In the rows, zero is written as 128.
A single turn carries every row of the set below to another of its rows. Some are shown first; where does it send the rows asked next?
vul: [142 148 143 187 115 110 119 147 108 156 157 107 134 103 137 111 178 130
 150 147 129  89  71]
Reved: [147 140 146 180 113 100 120 161 118 137 163 126 132  87 135 109 168 114
 148 145 124  90  68]
Tize: [140 118 124 153 123 117 144 129 157 116 150 133 155 146 148  89 148  88
 169 128 120 116 146]
kag: [104 129 151 140 107 142 122 123 124 137 159 124 139 115 144 138  97 151
 125 119 104 133 141]
Debav: [125 122 135 164 123 153 167 145 145 115 161 113 184 133 120 122 183 139
 124 103 124 120 113]
dutun: [145 131 141 129 106 121 154 163 122 156 113 118 106 101 142 102 174 118
 121 119 165 133 150]
gisad: [130 140 146 184 121 101 118 140 121 150 172 111 128  79 155 110 169 121
 153 150 122  88  88]
borim: [132 144 148 184 106 110 118 143 116 144 161 122 137 101 154 108 161 135
 135 151 116  83  68]
Pud: [132 113 117 172 134 129 137 131 162 106 145 109 146 154 140  87 154 117
 166 123 137 111 142]
voli: [153 115 142 150 115 126 160 129 142 138 163 102 145 112 114 118 181 138
 102 128  96  75  94]
Gaz: [114 122 129 172 130 112 124 131 154 110 137 127 157 145 138  86 160 102
 170 114 135 102 147]
muvod: [127 135 148 136 120 126 123 162 127 174 103 113 110 104 131 107 175 127
 120 135 157 122 153]
Bebot: [154 133 137 127 108 128 138 167 138 173 106 125 115 103 145 118 179 144
 127 134 161 131 134]
Dut: [143 138 133 178 105  91 128 131 116 140 162 118 146  82 161 119 163 135
 141 135 126 104  67]
mer: [129 122 140 132  97 125 120 118 132 149 148 144 149 112 143 145 102 146
 133 119  99 134 139]
pude: [117 133 154 136 103 127 119 140 116 136 156 135 136  96 122 147  98 137
 126 114 105 136 136]
bap: [149 125 142 126 116 124 139 175 128 154 105 116 101 107 114 113 164 127
 119 120 158 127 148]
nok: [117 135 156 140 104 131 118 118 108 153 163 116 130 106 124 147 103 151
 131 117 100 116 131]
deg: [132 119 116 143 127 106 145 123 167 106 137 116 162 144 148  83 157 109
 159 119 137 114 132]
fol: [118 127 150 141  97 115 132 118 109 144 156 138 142  95 145 137 102 126
 121 114 100 137 141]
Mume: [109 126 158 147 100 127 117 124 124 144 159 138 126  96 141 144 107 145
 144 106 109 121 156]
meb: [135 128 162 127 101 158 158 147 149 133 171 131 155 118 122 135 160 154
 113 113  99  99 118]
Gal: [136 117 121 166 136 114 133 138 156  99 152 122 158 145 125  92 143  95
 171 123 125 115 131]
dif: [127 125 133 159 125 126 133 124 155 108 158 116 154 159 127  92 145 116
 179 114 125  97 138]
lokul: [134 139 150 134 112 138 138 163 125 159 106 108 115 128 116 106 174 141
 130 115 169 123 148]
kivus: [150 108 124 160 126 152 159 144 134 160 134 108 153 124 102 137 183 143
  97 119 114 118 127]
Sunem: [151 138 140 189 103 104 131 150 108 154 161 137 135  87 158 111 174 112
 147 145 120 102  82]
lod: [142 126 142 144 106 131 138 162 125 162 101 113  96 115 132 107 174 149
 113 124 160 114 137]

muvod -> Gaz
Bebot -> deg
And these:
lod -> Pud
dif -> nok
Debav -> meb
Gal -> pude
Sunem -> dutun

A single turn carries every row of the set below to another of its rows. Some are shown first; where does it send the rows asked next?
Dazu: [119 126 151 124 141 113 106 124 135 137 147 131 140 113 129 129 155 142
 103 149 146  84  92 122]
bos: [145 131 141 132 129 134 123 146 104 142  96 143 113 101 121 100 114 154
  96 136 159 119 133 165]
beg: [124 130 130 132 125 121 155 120 142  95 129 108 123 145 155 136 129  97
 106 161 113 122 148 128]
zinob: [135 124 102 131 116  93 126 138 136 124 106  98 123 156 124 144 112  97
  79 162 100 126 121 133]
Kilan: [164 116 121 141 132 113 124 117 133 123  91 129 112 128  66 160 139 136
 102 146 124 127 117 157]
noran: [166 162 105 128 150 118 114 133 120 124 100 112 158 139 113 171  76 149
 132 133 146 123 143 129]
soran: [173 160 117 142 125  99 120 176 122 137  90 105 160 166 117 134 136 121
 131 140 138 130 117 115]
lat: [136 123 103 156 155 168 115 149 140 164 130 114 108 118 132 133 147 144
 103  97 117 122 146 132]
bebiv: [154 122 129 140 143 161 140 158 138 167 121 106 127 104 133 138 147 157
  92 145 123 154 137 126]
dader: [148 132  91 130 154 106 115 144 121 101 136  87 165 150 100 152 124 141
 108 145 108 107 145 137]
Kalan: [135 120 123 138 117 137 121 100 117 123 108 139 141 133 153 147 113 120
 170 124 138 130 147 161]
zona: [138 110 111 143 143 138  90 150 152 149 157 106 141 104 129 143 164 157
 108 136 109 127 128 115]
Mifi: [123 130 122 133 168 143 146 148 108 156  99 124 124 122 166  93 129 130
 109 147 130 115 122 152]
mavo: [171  99  98 162 134  87  80 126 120 135 119 123 136 138 111 127 127 134
 146 137 111 128 142 168]
Ritab: [138 133 118 156 170 117 122 147 133 122 122 135  95 107 139  88 122 137
  90 131 131  96 147 144]
Nam: [176 157 131 154 170  92 125 122 166 131 114 112 104 147 134 144 104 120
 109 159 129 117 132 109]
kogeg: [171 154 152 128 126 109  97 128 124 158 128  92 130 181 129 126 120 139
 125 157 148 106 121 140]
tuk: [158 146 118 147 137 154 101 156 147 160 122 121 108 102 139 133 103 164
 102 115 144 145 154 121]
fil: [152 114 116 165 111 108 106 125 134  94 111 148 115 122 115 119 145 119
 151 118 125 130 160 154]
nesa: [153 134 108 140 160 133 113 101 118 164  95 116 133 163 135 157 109 131
 156 129 134 116 119 162]
tate: [136 119 127 142 107 144  85 140 140 172 155 120 130 119 135 151 131 145
 101  99 139 118 130 120]
Roba: [152 159 150 120 115 142 106 124 120 116 115 114 136 155 141 122 131 147
 161 158 158 121 138 147]
ladod: [160 157 153 153 146 111 130 129 159 108 121 123 122 145 159 122 142 115
 150 161 138 123 140 109]
Lili: [157 147 102 159 148 118 122 147 128 123  98 123 131 160  81 156 146 118
 126  94 131 102 126 129]
zal: [140 122 125 141 149  93  86 134 138 142 122 151 150  90 154 118 130 143
 142 151 142 116 102 118]
deka: [180 126 141 156 162 100 169 135 134 136 120 112 163 138 111 163 128 118
 112 145 127 127 136 124]
pugad: [100 116 111 132 119 106 102 124 130 140 117 150 136 104 146 138 119 113
 106 117 137 100  97 124]
faz: [175 119 130 160 116  90 122 135 110 145 137 118 159 152 113 152 101 118
 116 101 138 114 156 146]
ren: [141 131 116 139 113 135  94 163 152 171 121 117 142 105 157 144 134 138
 111 135 127 154 116  98]
gora: [129 131 129 128 111 131 122 117 139  74 116 128 112 125  94 147 151 129
 110 145 128 114 138 142]

bebiv -> zona
Kilan -> mavo
And these:
Lili -> faz
Mifi -> Dazu
ladod -> beg

